Families of rows that turns and mirrors carry onto each other, the same ones carrying the whole set onto itself: the rest of each named row's family, in list order
4 families of 8 rows
doz: [ 32  17  22  29  18   3  11 -14   0]
birul: [ 8  9  5 43  0 15  9  7 27]
Fafa: [ 24  21  24  27  14   1   9 -22   4]
bulaz: [ 9  9  3 45 -1 16  9  4 27]
durin: [13  4  3 35 -9 18 11  7 31]
zomek: [ 30  -1  22  -1   8  38   2 -20   4]
Zep: [ 12  -3  13  24  14  23 -32  -4  12]
kagi: [ 19  -5  19  29   7  25 -32  -8  11]
von: [ 25  -2  19   3  -1  42  14 -19  12]
zibop: [ 13  -6  17  25  13  34 -27  -1  19]
gofi: [ 27  14  14  22  11  -1  18 -19  -1]
Ziko: [ 12  17   2  37 -12  19   7   3  27]
kem: [ 9  7  8 43 -2  8  6  6 27]
zam: [ 20  17  17  23  22   2  10 -19  -3]
sev: [ 11  -3  13  22   7  35 -28  -1  21]
tad: [ 26   1  18  -4   2  38   4 -20   4]
nel: [ 28   0  22  -1   6  38   1 -24   6]
deka: [ 15  -4  26  23   9  24 -30   1  12]
bomi: [ 13   4   2  36 -10  18  11   4  31]
Vod: [18 14  3 37 -7 20 10 13 24]
kimu: [ 21  17  15  21  12   4  23 -16  -2]
fuvit: [ 24  16  16  21  11  -1  18 -18   0]
Sal: [ 12  -3  13  23  15  23 -31  -2  11]
Kuve: [12  6  5 45 -2  9  5  4 25]
Ropil: [ 22  16  16  24  23   2  10 -20  -3]
tolid: [ 23  16  12  24  10   5  22 -19  -1]
tul: [ 27  -3  17   3   0  43  14 -17  11]
Dev: [ 29  -1  16  -2   3  39   4 -18   3]
Niki: [ 14  -5  11  22   9  36 -27   1  18]
mose: [ 20   5  23   2  -3  45  10 -12   4]
Vig: [ 11  -6  17  26  11  34 -28  -5  20]
Zofo: [ 27   2  16   9  -3  48   8 -17   1]

Which other rows belong to the same family as Kuve? zomek, kem, sev, nel, kimu, tolid, Niki
Which other rows belong to the same family as deka? doz, Fafa, kagi, Ziko, Vod, mose, Zofo
Which other rows belong to the same family as Dev? birul, bulaz, zibop, gofi, tad, fuvit, Vig

Families of rows that turns and mirrors carry onto each other, the same ones carrying the whole set onto itself: the rest of each named row's family, in list order
4 families of 8 rows
Pog: [  9   9  -1  10   3  10 -16   8 -17  32 -10   3 -24  -3  -1  26   8   7
   5   2   5  -8 -21   4  -1 -19]
kigi: [-10  -1  -4 -21  -1  13  -2   4  20  -7   3  -1   1 -15 -17 -38   3   0
   3  14 -17  16  -2   7  -6  13]
Somo: [ -4  16  -4  -2   0   2 -30  18 -15  24   6  -1 -13  18  -9  23  -2  -9
 -14   1   3   3  -7  -7 -11   1]
lik: [-27  12  -8  -8   9  -2 -13   8 -15  10  20  -3  -9   9 -36  13   2 -13
 -11  -2  -5   9  -7 -23 -12  -2]
putu: [  5 -16   3  -4  16   5   3  -9  10  -7 -17  13 -12 -15  -7 -18  12  38
   7 -15  10  -7  11  10   5   1]
Tida: [-30  17 -11 -17   9  -3 -12   1 -16  12  14   2  -8  13 -22  13  -2 -20
  -6  -4  -8  14  -2 -16  -5   4]
mam: [-36   9  -8 -25   5   1  -1  -9  -2   3  12   5  -1  -6 -25 -17   3 -17
   3   8 -17  23  -4 -10  -6   8]
mudu: [ 11 -17   3  17   8  11  -2   0  -5  26  -7   4 -19 -24 -16   6  22  32
   6   1  16  -9  -7   6  -4 -17]
Bav: [ -3  -9  -1 -21   9   1   2   5  19 -17 -14   9  -4 -11  -5 -36   8  23
   7  -5  -8   6   3   4   0  15]
Loz: [ -9  18  -6  -3   5  -2 -21  15 -20  24   2   0 -20  15  -6  30   1  -9
  -5  -4  -2   2 -15  -8  -5  -4]
Nazuk: [  9  -8   4   9  17  14  -2 -12  -5  15 -20  15 -19 -20  -8   4  13  31
  12  -4  16 -11  -2  10   5 -16]
veg: [ 11   9   1   8  11  11 -15   7 -14  25 -18   9 -25 -11  -1  23   7  14
  11   8  10 -11 -17   1   1 -18]
Roz: [ 14  -7  -8  12  13  22  -3  -5  -8  29 -12   2 -13 -24 -11  12  10  19
   5   5  19 -12   1  14   5 -17]
Riv: [-20  -3  -2 -25  -1   1   4  -1  16  -6   2   6  -3 -15 -11 -38   8   1
   9   9 -20  20  -4   2  -4  16]
vizom: [-26  12 -15 -13  10   2 -15   3 -13  17  12   4   2  14 -26  10  -1 -20
 -13  -2   0  17   5 -14 -11   9]
kat: [  7 -24   1   5  12   4   7  -3  10   1  -1  -1 -13 -24 -17 -15  17  41
   1  -9  12  -9  11   7   0  -2]
moga: [-25  20  -6 -16  11  -7 -21   2 -20  11   6   8  -8  14 -21  17  -2 -14
  -5  -2   1   7  -3 -24  -7   2]
nofor: [ -3 -16  -2 -16   5  -1   7   3  19  -7  -9   3  -7 -14   1 -32  13  26
   6  -7  -7   6   7  13   2  17]
dek: [  8 -22  -3   0  11   5   9 -10   5   6 -12   4 -12 -18  -1 -11  15  37
   6 -16  11  -9  10  15   6  -1]
keka: [-35  13  -7 -25   8   0  -9  -7  -8   4   5  14   3  -1 -29 -12   2 -17
   4   9 -10  20  -5 -21  -8   6]
kitus: [  9 -20  -4   5  15  11   4  -5   9  11 -10   6  -8 -17  -9  -8  14  34
  -2  -9  18  -4  20  18   3   5]
sikib: [ 14  10  -3   7   0  16 -22  12 -14  31  -5  -6 -18  -8  -6  23   2   5
  -1  11   8 -11 -16   5  -3 -17]
kur: [ -3  11 -11   2  11  -1 -18  26 -18  20   5  -8 -17   9 -18  29   4  -3
  -9  -3   2  -3 -15 -17  -9  -5]
savap: [-28   7 -15 -22   9  12   0  -5   1   5  10   3   8  -8 -32 -19   0 -20
   0  12 -11  22   1  -7  -9   7]
lufal: [ 11 -10  -1  11   8  13  -1  -9 -10  24 -12   4 -19 -19  -4  10  14  26
   9  -7  13 -13  -7  13   4 -21]
gel: [-19  -6  -6 -17   9   1   6  15  19  -5   5   3  -4 -16 -23 -32  13   1
   4  14 -19  22  -7  -5 -10  19]
bepo: [ 12  -1  -5  14   8   8 -13  22 -13  32  -7   0 -23  -9 -10  23  15  13
   3   7   8  -7 -22  -3  -8 -14]
bako: [-33   4  -4 -14   7   3  -4   3  -1   6  17   5  -4  -5 -39 -15   9 -14
  -1  11 -15  25  -9 -17 -15   6]
kekob: [ -1 -18  -5 -12  12  -1  10  14  22 -12   0  -4  -7 -19 -14 -29  14  27
   1  -2  -5   5   6   2  -1  18]
fik: [  4 -14   2  -9   3   7  -1   6  23  -7  -5   3  -7 -11  -5 -32  10  27
  -4  -4  -1   7  13  17  -3  18]
luten: [-21   3  -4 -29   5   2   0   1  11  -8  -6  12   2 -12 -17 -35   5  -4
  10  11 -18  18  -9  -9  -7  13]
rokag: [ -2  21  -2  -4   9  -2 -27  16 -19  19  -6   4 -22   9  -4  29  -1  -2
  -1   2   4  -6 -15 -14  -2  -5]

Which other rows belong to the same family as nofor? Pog, Tida, mam, Loz, Riv, dek, lufal
Which other rows belong to the same family as vizom? kigi, Somo, Roz, kitus, sikib, savap, fik

Families of rows that turns and mirrors carry onto each other, the same ones carrying the whole set onto itself: the rest of each named row's family, in list order
6 families of 6 rows
molub: [ -7 -14  11  -7  19   2 -12  -1]
Ras: [ -5  -1  -3 -15  -1 -19  -8 -12]
fani: [  1  -5  16 -13  24  -1 -11  -4]
sadus: [ -3   8  -6 -19  -3 -12 -12 -11]
Mipar: [ 0  9 20 18 23  1 -9  6]
Peg: [  0   5  -9 -16  -5 -17 -14 -10]
Bami: [ -3   8  -1 -12  -2 -19 -12 -15]
fafo: [24  3 -9  4 -8  3 18 14]
tize: [ -4   5  15  20  21   1 -15   7]
gipa: [ 26   0 -10   9   3  -1  19  18]
Nuram: [  1 -13  16 -13  18  -1 -11  -3]
gov: [ 21   3  -8  -3 -11 -27  -5   6]
pabe: [23  1 -8  4 -4 -7 21 20]
zoziz: [ 25   6 -12  -4 -12 -17 -11   6]
Puf: [ -4  -7  13 -14  15   9 -11  -1]
mul: [ -6   4  10  20  22   4 -10  15]
nedan: [-1 20  1 22  2  8 15 12]
bero: [ -1   8  16  17  16   9 -15  14]
sobu: [-3 20  5 23  6  7 11 15]
pobiz: [20  5 -7  9 -8  2 22 15]
mufip: [  0   6  -5 -20   1 -20  -3 -11]
vepa: [ -6 -10  11 -10  17   8  -6  -7]
liv: [ 29   2 -10  12   2  -3  20   9]
tifav: [ 29   2  -4  -5  -8 -22  -9   7]
Nopu: [23  6 -8 -1 -2 -1 24 14]
Leb: [ 25  10 -12   0  -6 -26  -5   8]
mana: [ 4 15  4 24 12  4 20  5]
Dagal: [  4   7  -7 -20   9 -18  -7 -12]
nezav: [ 27   1 -12  -1 -14 -16  -5   7]
dafi: [ -7  -7   8 -17  14   5 -13  -3]
duvik: [  3   2  11  20  22   9 -14  14]
Gok: [ -4   4  17  12  19   9 -15  14]
Muto: [-4 15 -1 22 12  6 19  9]
meso: [ 0 24 -5 21  9  2 13 14]
fer: [-1 16 -3 20  9  2 19 19]
repam: [ 27   8 -17  -1  -1 -22  -5   1]

Which other rows belong to the same family as mul? molub, Ras, gov, pabe, fer
Which other rows belong to the same family as Mipar? fani, liv, mana, Dagal, repam
Which other rows belong to the same family as Leb? tize, gipa, Nuram, mufip, Muto

Families of rows that turns and mirrors carry onto each other, the same ones carrying the whole set onto itself: the rest of each named row's family, in list order
3 families of 5 rows
L: [-22  10 -19  -1  31 -41  16  -5  -5   2 -13  30  29   1   9   8  24   1
  20   8 -21  21]
K: [ 14  12  -1  10  13 -13  32  -5  14  -2  -4  27   7  -7  -7  26  11  -5
  -5   7 -17  17]
T: [  3   8 -10   3   2 -15  37   0  15  -7  -4  18  -4  -3 -16  22  13  -7
  -7   3 -18  11]
G: [-39   2 -31 -12  12 -35  21   2  -5  -3 -16  13  13  10 -10  -6  24  -4
  13   2 -19  12]
U: [-33  -3 -25  -7  13  -7  12  -1 -13   8 -25   4  12  19 -23 -26  16 -11
   4   1  -7  18]
A: [ -6  10  -6  10  43 -16   4 -13 -13  16 -21  30  39   5   6  -4  15  -2
  16  11 -10  31]
R: [-43  20  13   7  18   0   6  -9  -3   8 -16   9  29   2 -45  -9  -9 -13
  26 -23  -6  16]
C: [-36  28  17  11  30 -21   8 -12   2   4  -9  25  41  -8 -25  12  -4  -5
  37 -19 -14  19]
S: [-13   3  -9   5  32   5   1  -9 -18  19 -28  13  28  16 -13 -25  10 -10
   5   6  -1  28]
D: [-53  20   5   1  11 -16  14  -4   3  -1 -12   9  24   0 -42  -1  -4 -10
  30 -25 -13  10]
V: [  3   4  -9   4  -1   1  32   0  11  -2  -9  11  -7   3 -26   9   9 -12
 -13   1 -12  12]
B: [-48  25   7   3  18 -29  16  -6   5  -3  -7  20  31  -7 -30  12  -1  -6
  36 -22 -18  11]
W: [-32  25  20  14  30  -3   3 -13  -3  11 -15  19  40  -3 -33   0 -10 -10
  31 -19  -7  21]
H: [ 14   5   0  11   8  12  25  -5   7   5 -12  13   1   3 -23   6   5 -13
 -15   4  -7  19]
P: [ 21  11   5  15  17   3  25  -8   9   5  -9  23  10  -3 -12  17   6  -8
  -9   8 -10  22]

Which other rows belong to the same family as K? T, V, H, P
Which other rows belong to the same family as R? C, D, B, W

